0: [108  95 166 108 132  79 163 169 145 140 144 148 168 158 114  97 141 125
 122  96 215 128 114 146 127]
1: [149 161 108 113 190 155 159 131 122 112 149 103  95  89 150 140 152 177
 113 135  98 149 111  97 115]
2: [126  88 154 192  55 168 138 124 136 156 131 171 126 100 151 158 124  69
 135 146 111 153 189 123 137]
3: [116 166 188 202  32 105 136  77 112 122 126 140 143 158 183  99 149 161
 151 170 164 156 167  71 137]
4: [139 118 231 168  95 100 126 117 178  69 179 126  77 136 171 167 183 101
  80 109 201 129 151  81 154]
5: [144 125 115 165  91 147 170 117 125 164 143 178 160 131  92 139 126 111
 138 148 114 135 154 122 138]
6: [131 111 226 166  97  96 125 121 175  70 177 129  75 138 170 174 180 108
  77 107 196 134 151  83 154]
7: [154  98 158 181 137 169 110 152 143 149 146  63 128  84 147 121 129  99
 117 149  89 113  93 144 152]
8: [146 102 166 185 129 169 104 145 145 146 130  62 127  80 152 120 134  96
 114 156  80 119  90 144 155]
9: [116 102  80 110 135 151 120 139  88 131  89  59 123 106 123 132  94 114
  59 128  53 129 107 160 125]
10: [144 164  96 103 200 151 163 134 128 120 142 111  93  95 145 139 161 184
 113 129 101 149 103  98 113]
11: [158 142 112 114 115 140 112 142 125 151 182 145 166 173  81 116 100  85
 176 129 199  98 191 109 113]
12: [142 130  80 163 129  65 169 106  92 155 145 136 111 159 110  62 140 187
 117 123 122 141 126 142 123]
13: [154 107 120 148 128 120 125 168 179 108 139 164 125 121 113 137 156  85
 133 120 165 103 161 159 164]
14: [139 117 178 146 128 204  78 117 136 191 160  38 114 106 173 173 141  72
 118 178 141 130 147 106 129]
15: [124 116 170 187  73  53 152 113 142  98 137 137 138 134 142  64 106 133
 124 153 141 114 104 145 174]
16: [157 173  97  84  95 147 129 115  96 142 126 111 147 166  60 120 100 146
 137  78  79 158 143 104 106]
17: [146 131 173 176 137 154 192 124 146 118 105 177 188 104 112 112 115 104
 121 154  82  85 126 113 132]
18: [120 150 126  88 154 170 125 181 132 108  89 120 154  71 174 101 101 145
 173 129  86 171  98 109 106]
19: [111 100 166 108 131  80 160 179 161 143 143 154 160 160 108  96 147 127
 122  92 202 130 118 151 132]
20: [104 109  94  98 151 141 104 210 172  99  66 156 161  89 153 146 146  84
 135 140 161 131 131 192 158]
21: [143 116 151 158 137 134 142 124 172  84  57 178 136  88 139 167 159  87
  97 146  70 133 114 144 164]
22: [136 109  87 115 204 171 162 109  87 189 125 110 172 120 108 146 102  83
  69 176 105  95 138 144 107]
23: [ 74 135 104  99 156 135 136 116 103 162 124 146 170 166 111 140 138 165
 127 109 188  71 117 151 107]
24: [170 166 101  77 146  84 149 148 148 104 122 169  92 135  78  81 129 187
 197  60  81 185 102 119 106]
25: [138 155  96 132 109 154  49  76  98 128 123 146 136 186 120 186 166 141
 161  54 149 134 151 113 102]
26: [120 103 110 138 109 134 153 119 136 152 122 168 112 107 122 170 135 105
 101 177 106 150 153 163 146]
27: [146 104 133 117  90 111  47 126 139 184 110  90 123 156 116 131 131  88
 166 127 122 187 114 167 152]
28: [124 125  94 175 162 172 151 121  80 146 143  91  78  80 197 121 151 176
 106 149  98 150 142  85  92]
29: [131 164 163 148 104 125 138 100 104  93 160 109 118 131 155  92  93 154
 146 154 124 132 133  57 107]
30: [ 61 134 202  78 126 144 100 124 159  94 130 137 155 139 141 185 118 108
 124 139 202  66 122 126 133]
31: [ 85 145 203 107 131  94 163 133 156  89 147 114 105 108 158 111  93 136
 119 186 163 111 107  99 144]
32: [107 158 155  90  78 102 105  93 130  97  44 172 181 162 115 157 102  90
 145 188 124 171 133 117 145]
33: [ 75 140 184 144 151 201 123 154 148  78 103 149 167  81 182 160 142 140
 127 117 138  63 114 112 113]
34: [101  69  94 111 158 114  66 129 106  83 122 112 109 115 120 144  78  97
 101  79 101  70  84 178 116]

[105 117 112  78 145 130 106 162 108 123 116 103 114  94 162  98  73 124
 152 137  99 166 112 120  98] 18 9 1
[134 117  99 113 201 173 161  91  85 184 119 107 159 123 112 156 106  76
  76 176 106  94 140 127 105] 22 9 26
[158 172  98  87 101 153 134 118 101 158 124 104 147 170  55 119 114 151
 139  79  81 153 142 104 102] 16 5 24
[125 123  91 101 187 119  93 101 131  72 149 121  82 133 100 199 147 140
  78  81 122  75  81 149 132] 34 10 1
[101  68  93 102 165 116  75 129  99  79 128 103 106 105 120 146  84 102
  97  92 107  68  78 180 110] 34 9 7
[156 105 137 127  88 118  58 130 142 170 111  81 126 149 109 133 130  89
 166 126 120 174 117 164 148] 27 7 8
[153 154  30 122 160  73 159 115  78 167 134 135 129 175  74  64 141 210
 151 113 116 171 101 143 102] 12 24 16
[102  58  92 114 166 113  72 139 110  79 122 115 109 111 116 139  75  91
 101  87 100  64  79 184 112] 34 9 7
[139 128 100 190 156 171 149 116  83 150 148 101  85  92 194 120 163 178
 106 149 100 141 158  79  92] 28 1 10
[163  89  70 143 114  69  79 121 120 116 109 113  57 115 148 116 132 116
 124  79  75 199 112 172 144] 27 9 34
[126 135  84 120 142  87 147  95  74 164 158  98  96 159 116  87 107 175
 130 152 135 142 131 114 103] 12 29 1
[110 134 118  86 144 165 102 171 118 132  86 110 143  85 187 117 105 125
 167 132 105 186 122 115 100] 18 1 10
[ 82 145 117  99 150 141 124 103 102 154 135 140 154 175 105 149 143 164
 129 115 186  69 136 133 101] 23 30 25
[147 123  96 163 102 150 166 125 122 157 129 179 163 123  92 142 135 119
 130 137 105 144 145 137 136] 5 26 17
[142 130 183 179 133 155 197 133 152 115  96 183 184  99 113 107 122 109
 123 150  81  83 125 115 139] 17 5 21
[140 159  92 136 106 162  42  66  89 118 121 146 134 187 127 196 171 147
 156  50 146 140 158 108  96] 25 16 23
[147 128  85 166 130  65 169 104  98 156 149 134 100 157 108  67 140 189
 132 121 124 137 117 136 125] 12 15 5
[126 143 171 190 130 155 179 121 112 166 181 112 154 117 164  71 116 147
 130 161 155  90 150  90 113] 29 17 5
[123 112 164 186  77  50 148 117 145  98 130 142 138 135 136  64 105 124
 123 156 138 112 103 153 173] 15 31 12
[121 100 113 131 103 129 153 124 143 150 121 166 106 113 104 164 135  98
 104 158 100 151 143 141 143] 26 5 2
[122 109  82 116 142 165 122 145  88 143 105  52 121 106 123 129  95 115
  60 121  53 132 112 148 120] 9 22 7
[111 106  95  98 155 152 106 214 179 102  66 157 164  83 158 154 148  85
 136 151 158 130 138 182 158] 20 13 21
[166  86  79 148 109  77  82 115 125 129 118 123  71 128 141 110 139 112
 136  80  81 180 120 162 141] 27 12 26
[111 157 158  83  79 100 107  90 130  98  48 170 180 171 111 157  94  77
 144 186 133 171 137 117 147] 32 26 5
[150 106 128 146 123 126 129 176 182 111 132 172 138 120 121 142 152  93
 132 118 167 101 163 157 163] 13 20 19
[141 104 157 167 133 129 146 129 170  79  57 176 134  79 146 162 150  86
  90 153  68 127 113 149 170] 21 26 17
